One turning vector, and how many ticks it has turned
The counts run from 0 to 742.
[ 96 138 115 125 123 121 153 118 154 158 165 152  92 122 122 133 113  85
 150 141 148 144 105 190 108 176 135 136 107 114 154  82 117 158 120 181
 119 106  83 150  71 131 118 119  75 129 159 131 151  83 152 124 125 180
 126 132 126 112 162 135 130  73  94] | 702
[149 183 144 188 140  89 139 153 134 143 138 122 118 151 139 115 148 124
 116 152  74  98 129 128  65 130 164 129 101 149  98 121 140 118 138 129
  81 167 118  98 117  90  83 119 130 133  97 121 135 116 143 131  85 154
 147  91 138 125 170 110  97 158 167] | 238
[144 129 109 146 131 169 159 115 129 120 101 140 116 158 129  95 157 159
  96  91 120 115 153 117 114  70 167 109  99 138 122 194 128 117 163 100
 115 146 138 152 196 146  97 165 133 146 136 121 100 159 125 131 127  89
 138  99 109 115 136 119  85 165 157] | 275
[132 146 101 114 105 137 186  98  99 127  73 110 151 154  73 101 143 147
 133  80 147  87 120 128 112 125 128  98 146 145  98 174  85 109 140 127
 129 107 127 112 111 145 103 122 103 122 118  96  94 135 162 141 100 109
 160 126  68 121 121 140 130 158 159] | 672
[141  90 159 134 120 182 142 166 126  99 112 185 118 162 147 101 154 115
 128 113 143 147 147  79 111  92 144  93 108 112 177 137 111 109 178  77
 140 182 132 142 151 128 136 111 144 154 160 117 108 152 143 144 107 125
 141 129 179 125 131 112  86 162  82] | 555
[113 111 132 110  91 124 154 144 151 124  84 100 162 145  99 114 144 126
 138 119 147 104 138 181 162 107 108  65 151 128 118 130  57 160 119 168
 146  88 103 121  90 124 101 147  73  80 113 116 132 134 135 123 138 135
 139 104 122 135 121 144 192 108 145] | 41
[118 154 125 163  97 122 136 146 123 108 136 100 122 136 164  86 156 102
 119 135 137 110 193  71 140  95 166 118 118 143 136 139 118 140 134 129
 129 158 123  97 179 107 157 176  98 112 126 139 124 146 124 146 112 131
 108  97 139 177 127 108  90 192 153] | 54
[140  80 138 142 148 125  84 165 174 116 136 140 115 150 157 153 122 139
 115 171 124 167 121 146  93 107  98 135 117 108 126 101 140 159 144 108
 120 168 114 148 163 110  78 152 125 147 101 111 161 120 107 100 188 110
 151 137 171 106 134  94 135  69 116] | 343
[113 144 105 140  85  99 150 132 113 162 125  70 146 148 153  85 106 124
 148 128 165  77 138 119 141 123 127 126 146 130 102 120 109 139  88 161
 177 121 121  76 133 105 128 153  65  94 159  89 147 133 137 161 160 130
 137 143 119 180 107 123 145 128 152] | 491
[108 123  84 108 119 129  97 112 147  66 134  96 106 107 131 118 150 143
  89  98 116 150 177 100 149 124 164 125 113 139 113 149 139 140 137  91
  96 154 125 126 178 161 155 163 111 131 109 110 125 155 122  83 131  85
 101 116  85 127 110  99  98 182 141] | 319
[103 127  99 151 110 124 146 154 116 149 116 154 132 164 118  71 127 143
 124  72 159  72 144 123 170 111 184 133 115 124 128 161  96 126 153 138
 125 150 128 135 148 139 122 163  73 138 187  75 132 142 142 140 148 142
 121 179 131 128 119 131 102 111 130] | 403
[111 121 154 115  94 130 105 130 134 119 114  87 165 117 135 154 118 117
 132 182  87 120 131 134 138 155  79 109 146  76 107  86 104 140 110 115
 137 126  95  86  80 109 124  81 125 107 123 119 153 160 120 155 155 141
 151 133 122 167 105 125 203 162 123] | 604
[ 87 177 119 147  74 148 121 161 143 121  89 155 151 136 114 140  97 105
 143 184 154  90 160 153 143 151 129  66 112 115 150 118 111 142  93 156
 144 135  99 112 111 110  92  97 104 108 138 111 130 142 132 127 153 157
 158 118 146 162 102 131 149  85 129] | 209
[169 104 152 138 136 121 137 125 110 161 153  70 141 125 176  64 133 123
 141 122 102 152 134 125 129  79 157 171 152 150  92 107 118 157 116 143
 135 120 145 121 113 126 181 124 106  98 133 140 152 130  77 123 121 142
  98 112 177 143 128 109 159 158 138] | 720
[143 113 116  94 123  81 109 120 133 106 128 131 146  97 110 131 115 163
 143 134 149 133  93 136 152 131  94 173 173 125 108 110 113 149  63 143
 132 106 133 129 116 183 141 117 152 114 140  98 140 113 120  78 134 147
 146 148 125 112  80 138 194  50 115] | 217
[102 167 114 138 150  99 112 101 111 133 144  95 139 116 122 101 125 145
 111 116  62 117 142 166 130 149 177 160 111 134  81 142 139 137 121 129
  56 134 120 106  85 165 118  84 111 132 151  93 157 168 150 123 132 139
  90 135  72 133 120 133 149 178 132] | 279
[130 129  91 104 114  78 139 118 197 122 154 104 141 119 156 108 169 102
  89 121 135 121 125 147 151 149 133 161 144 112 136  90  81 173 118 164
 121 100  63 115 110 130 147 119  71 108 122 122 172  97 147 125 142 122
 133 120 138 104 147 127 184 105 132] | 307
[122 121 106 128 102 116 103 134 136 129 148 122 109 128 142 112 124 183
  81  93 132 125 145 117 189 115 157 167 136 100 117 150 138 129  71 122
 136 124 141 117 158 167 163 164 138  96 157  97 154 138  87  75 166 134
 114 169 132 103 103 136 145  84 122] | 358
[115 132 108 104 161 122 100 125 159  89 100 155 122 132 127 145 124 111
 113 140 136 158 163 151  92 156 148 138 109 143 146  86 136 157 190 138
  68 161  84 165 132 130 106 112  83 194  91 113 116 117 151 104 153 121
 118 108 134 116 128 123  98 114 122] | 432
[106 157 181 169 105 131 143 159 113 155 102 118 151 149 115 164 103 156
 151 189  72  93 136 140 106 130 109 104 111 110 120 124 133  96 127 119
  90 116 113 124 116  85  60 142 168 117 156 148  96 150 124 147 138 160
 168 118 112 153 126 159 141 145 130] | 647
[145 124 151 150 136 135 145 111  76 135 180 130 119 121  87 134 116 177
 140 122 111 141  96  82 114 116 112 181 126 118 101 173 156 104 137 109
 119 118 158 101 110 133 137 180 202 157 132 136 129 106 103 124 122 118
 125 154 103 138 112 138  96 155 106] | 637
[134  93 133 143 136 100 113 137 113 160 183  72 102 140 180  84 113 154
 122 111 123 129 101 107 117 126 137 195 118 123  83 111 172 128 103 113
 135 135 143 101 142 115 142 192 100 111 168 114 165 119 108 115 155 136
 115 168 117 125 140 103 112 117 131] | 228
[123 180 159 160 113 144 157 168  96 159 135 173 135 149 149 108 104 110
 141 158 142  95 124 122 108 137 137 115 112 118 129 143 128 148 141 153
 149 165 111  53  55 102  92  91 121 140 138 105 152 106 145 185 127 143
 134 129 155 153 148 127 110 138  99] | 377
[108 143 114  97 140 119 136 120 169 129  96 121 100 136 158 147 135 112
  93 142 133 136 126 165  85 173 123 109 104 136 143  95 140 146 109 144
  96 146  81 145 155 113  56 139  83 120 111 121 118 106 166 106 137  97
 160  82  82  84 154 131 119 110 155] | 125
[143 153 120 111 176 141 129  78 109  97 141 153 135 103  87 134 131 146
 150 163  88 172 129 118  89 108 134 162 123 138 138 145 147 122 144 120
  50 127 133 161 128 170 128  97 187 196 114 141 122 142 127 112 106 127
 122  94 107 130 104 147 129 164 106] | 21
[117 147 159 118 143 162 126 114 143 154 172 112  87 129 197 118 121  81
 112 168  99 154 123 145  93 158 145 136  86 106 149  91 152 150 113 123
 136 150  95  99  94 115 124  75 104 108 152 160 159 121 133 146 126 126
 116 100 133 122 169 113 134 162  99] | 422
[140 116 132 159 168 149 137 143 115 160 189 134 107 151 158  66 140 145
 120  97 117 139 131 152 130  93 191 158  92 151 102 180 145 167 142 159
 106 142 140 121 120 149 115 171 103 146 159 101 179 121 127 136 136 102
  94 130 148 120 156 122 100 121 103] | 8
[173 102 133 127 151 134 151 103 146 161 172 113  78 138 151 108 163 136
  89  90  92 152  81 123  74 109 158 174 119 121 109 134 123 111 127  93
 139 140 130 125 131 132 142 116 135 124 120 138 143 103 111 110 102 107
 140 127 138  68 201  83 121 162 143] | 678
[142 157 154 162 113 121 117 161  87 138  99 126 183 155 125  99 131 177
 109 109  93  77 156 119 160 107 161 137 142 130  81 176 126 136 155 118
 110 149 143  77 109 118 107 123 130 129 129  80 135 170 118 151 155 110
 135 141 126 151  91 131 137 160 147] | 235
[101 123 114 111 115 144 155 108 131 157 126 128  84 124 105 146 100 149
 154 122 150 136  96 142 110 159 107 124 101 132 140 126 153 110  73 134
 144 109 128 179 156 139  97 190 136 116 168 148  99  90 135  76 131 136
 155 130  78  86 139 147  91  72 132] | 663
[145 134 149  83 133 121 115 134 160  89 100 158 140  95 127 166 156 164
  84 120 120 142 134  87 153 129 116 176 151 130 169 104 121 126 110 115
  72 137 107 135 145 146 126 123 189 134 109 144  79 116 146  99 120 104
 138  94 125  82  91 160 161 107 108] | 654
[119 105  86 171  89 132 166 112 133 144 150 108  96 168 116  89 139 114
 147 121 133 109 119 119  85 101 142 107  92  97  97 132  95  98 142 118
 181 127 136 133 155 105 152 157  88 137 148 117 154 127  99 123 143 165
 152 165 149 154 166  77  87 148 142] | 185
[121 188 138 112  98 132 149 151 120 146  89 176 152 124 130 123 105 123
 129 137 170  96 139 148 165 152 143 107 155 137 166 114 106 150  88 188
 141 117  94 104  79 139 115  77 112  95 137 110 107 103 142 143 117 142
 140 100 147 113 110 168 169  67 127] | 657
[148 129 120 142 130  71 135 120 155 164 155  86 111 127 147 126 124 136
 122 147 110 129  85 167 106 140 126 177 135 135  89  75 137 148  73 160
 130 107 105 122 130 111 111 148  98  98 120 119 154  86 105  91 147 149
 147 119 148  87 141 108 170  71 163] | 87
[101 158 156 146 129 153 150 134 155 148 177 147  99 148 133 139 144 128
  77 119  70 111 129 157 144 165 148 140  92  73 124 144 111 127 138 135
  94 128  85  91  67 133 111 111 137 132 155 132 184 128 144 161 135 152
 112 145 120 108 170 130 139 163  86] | 420
[115 198  73 171  93 120 147 124 107 162 147 154 107 158 135  89 103 129
 106 106 147  67 152 134 129 140 190 127 103 129  98 166 144 129 112 153
 150 159 127  79 125 137 130 116  73 146 141  70 153 126 125 127 139 149
 124 138 122 135 138 103  88 128 152] | 96
[103 153  97 125  70 128 147  95  94 156 111  86 146 118 101 135  78 149
 166 150 172  96 139 109 147 135 103 125 145 120 140 123 132 121  83 144
 167  77 135 132 156 130 159 157 116 112 152 147  91 126  86 118 165 144
 144 135 101 169  76 150 126 119 151] | 620
[101  99 139 124  94 160 122 130 143 166 120  80 121 143 149 108 115 136
 110 107 125 141 152 176 189 117 154 105 120 101 125 101 108 144 101 121
 146  96 118 157 139 138 160 149  72  64 162 146 136 154  78  89 165 152
 119 135 133 113 134 123 163 113 140] | 578
[141 167  71 105 130 147 171  75 106 130 123 154 115 122  80 105 120 150
 124  77 175 134 143 128 128 117 164 154 126 161 137 189 139 131 148 153
 117 112 132 160 144 175 138 132 119 173 115 115  95  94 120 107 117  96
 111 104  96 103 127 145  84 113 156] | 135
